In the data rows, 128 means zero.
Some points, one per row:
[157 132 108 155 180 136 126  99 156  78 166  98 127  83  67 112 114 108 153]
[114 111 154 136 105 150 180 160  61 137  92 176 197 120 236 154 100 101  34]
[129 117 147 107  69 186 174 175 145 158 148 124 124 102 137  88 201 134  61]
[ 73  80 199  34  68 189 164 157  85 211  83 113 139 109 185 111 145 180 140]
[144 135 124 165 122 142 104 110 113 118 206 175 119 173 126 133 115  87 118]
[174 134  99 146 100  99 112 132 108 106 110 133 135 140 139 183 130  57 132]
[126 111 151 169 108 157  92 108 114  94 165 132  67 116 117 121 129 116 138]
[129 118  51 173 161 145 139 112 138 109 159 120 113  98  97 125 103  73 191]
[116 118 129 149 111 126 140 145 108  99  91 150 188 187 177 200  80  97  91]
[108 160 174 160 135 135 119  93 153 164 124 116 163 103  93  82 143 158 149]
[140 124 146 135 114 136  98  48 189  81 169  83  40 142  46  41 156 169 127]
[117 136  62 177 178  84 109 119  96  67 123 162 120 120  74 153  87  59 137]
[115 122 107 117 159 123  96  66 136 103 122 128  80 118  78 130 110 127 155]
[128 129  83 123 168 134 125 148 128 100 178 134 119 131  80 134 159 159 188]
[175 118 145 181 124 130 125 118 185 136 117 139 114 130 148 106 113 158 175]
[137 143 176 149 124 154 104 110 137 150  95 140 104 104 111  94 216 202 109]
[129 133 169 103 148 148 124 166 139 123  53  97 147 143 170  94 103 164  94]
[124 158  77 149 171 108  88 136 121 108 136 115 113 172  92 162 103  64 128]
[133 156 196 123 135 153  88 150 112 157 117 144 129 133 110  82 158 160 118]
[112 166 109 115 129 102 115 103 196 121 122 106  74 149 108  99 130 116 140]
[113 102 129  73 184 107 113 142 155 182 148 111  85 143  87  93 176 178 141]
[129 118 116 113 169 174  88  56 156 167 148  92  70  82  92  95 174 112 127]
Here are 16 more points, each followed by its number:
[125 115 118 103 100 109 164 170  49 103 124 136 115 116 161  93 173 121 100] 0
[179 142  90  98 118 137  78  65 163 121 159  54  82 172  27  72 153 171 193] 1
[149 156 168 111  75 129 168 195 122 160  51 221 196 129 195 179  94  54 125] 2
[110  97  84 116 148 105 148 143 124 123  81 150 168 148 106 133 155 103 188] 3
[150  91 153 108  99 139 153 118 173 184  88  80 161  65 119  83 146 155 106] 4
[126 113 188 120  74 171 115 126 121 144 113 197 106 151 160 128 182 125 138] 5
[ 88 151 131  80 128 117 120  95 135 128 158 110 104 117  84  50  79 151 114] 6
[146 117 143 128 138 122 136 107 116 104  91 143  98 118 145 134 121 108 103] 7
[135 108 161  99 122 145 164 150 103 160 140  88  68  72 166 147 129 159 103] 8
[113  96  91 144 144 151 103 130 151 101 209  76  95 149  75 150  92 192 121] 9
[114 102 140 123 130  95 137  92 179 149 142 108  62 116  56  84 149 166 133] 10
[121 129 100 155  86 102 170 161 112 118 134 129 202 113 181 160  62  97 104] 11
[117 151 116 144 100 109 169 192  96 131 103 136 145 108 235 107 142  88  78] 12
[116  94 129 155 142 128  92 113 168 151 158 106 151 126  83 112  51  86 185] 13
[144 128  89 152 139 110 161  98 182 142 139 131 109 123  99 103 127 186 176] 14
[ 74 123 134 162 123 167 165 208  91 131 111 125 182 105 191 131 119 127  77] 15
Which of these numbered points is nearest to each point below, looking only along the 2 directions in which the first points spread most? Its number follows each.
[155 117 104 136 155 111  82  48 166 117 226  97  95 170  82  79 116 127 141] > 9
[124 138 206 115 152 150 120  75 162 114 173  92  67  95  97  87 191 200  96] > 10
[ 98 114 140 125 149  70 126 151 109 129 122 189 179 141 197 141 149  99  96] > 12
[125 121 159 112  96 115 152 200  63 139  55 139 175 121 167 126 103 128  93] > 15
[115 132 188 114 121 134 138  74 161 157 141  94 115 123  87  86 221 199 149] > 10
[159 130 137 145 172 118 157  86 166 137 146 149  97 123  82 135 138 135 126] > 9
[106 108 218  85 105 126 148 105 169 172 166 115 132 138 100  88 169 179 109] > 4
[124 140 188 109 128 196 146 132 160 146 127 124 125  99 107 146 175 174 112] > 4
[117 130 195  77  70 134 162 210  65 154   0 193 255 119 242 190  83 125  60] > 2
[109  81 137 169 123 169 135 158 104 130  81 129 122 106 181 138  90 163 115] > 0
[125 117 111 167  51 125 116 134  77  42 125 185 162 158 216 167  98   4  93] > 11
[119 106  88  81 125 115 158 160 128 119  77 120 146 131 165 197 104 103 116] > 11
Now 16 new points, numbered from 0 again:
[172 125 141 147  84 152 168 195   6 146  21 211 178 145 218 161 178  53 160] 0
[114 115 145 142 137 126  97 118 127 128 111 151 124 170 182 153  92 123 156] 1
[155  67 120 128 136  98 107 148 111  90 126 135 150 108 137 121 150  97 138] 2
[143 150 117 129 188 121  80 102 143 115 139 129 127 121  71 123 110 129 121] 3
[126 105 157 109 122 124 158 108 110 132 127 108 172  63 175 125 126 135 111] 4
[ 98  89 145 140 102 147 169 209  74 152  83 145 186 102 154 193  48 113 160] 5
[173 134 128 116 167  79 119 153 176 145 142 108 136 100 113 112 143 173 133] 6
[164  83 150 125 118 161 165 162  86 139  87 113  89 162 164 101 106 127 135] 7
[154 124 124 103 145 139 155 115 151 113 145  82  95 109  68  86 124 149 166] 8
[144 134 190 111 127 142 140 105 176 176 135  57 139 119 108  60 171 244 103] 9
[166 118 159 141 138 132 131 101 130 142 135 120 141 112 131 104 158 196 125] 10
[103 128 173 131 116 117 206 155  68 177 109 141 162 138 113 151 121 135 107] 11
[ 86  74  52 149 154  77 104 192  81  51  72 177 169 175 152 192  50  56 142] 12
[156 158  98 140 107 118 133 168 105  97 103 156 184 123 187 185 101 142 162] 13
[103 120 167 120 124 128 138  91 127 159 112 139 127 115 190  73 163 200  98] 14
[106 164  63 113 115 102  98 119 141 143 200 132 115 143 121 114 145 118 110] 15
The same question for these:
[ 68 196  91 156 134 132  91 141  44  63 159 120 187 145  90 179  62  22 144] > 12
[ 89 104 121  96 114 117 148 144 135 158  56 153 132 146 200 160 100 113 118] > 11
[114  68 102  97 189 153  84  50 180 116 194 135 108 136  18 106 129 233 120] > 8
[147  97 142 100  94 107 173 103 109 181 120 117 128 101 167 124 197 234 105] > 14
[119 120 142 127  63 146 173 182  91 169   2 169 211 151 255 176  99  63  49] > 0
[ 97 125 123 143 128 136  86  73 162 108 194  74  87  64  69 152 135 189 185] > 8
[130  84 120  90 120 102 145 119 160 136  90 158 141  97 177 127 119 141 113] > 7
[120 130 158 112 105 135 172 127 105 163 121 108 112 133 166  93 196 178 123] > 14
[135 122 163 152 122 142 170 204  81 161  82 163 146 128 191 146 108  87 148] > 5
[132 160 120  89 129 142  68 122 140 218 147 117 131  66  98  71 164 227 111] > 9
[175 111 134 117 139 135 136 121 142 143 128 126 146 160 184  92 148 159 117] > 4
[135 159 192  70  85 167 157 105 129 156 124 114 122 111 140  84 161 169  97] > 14
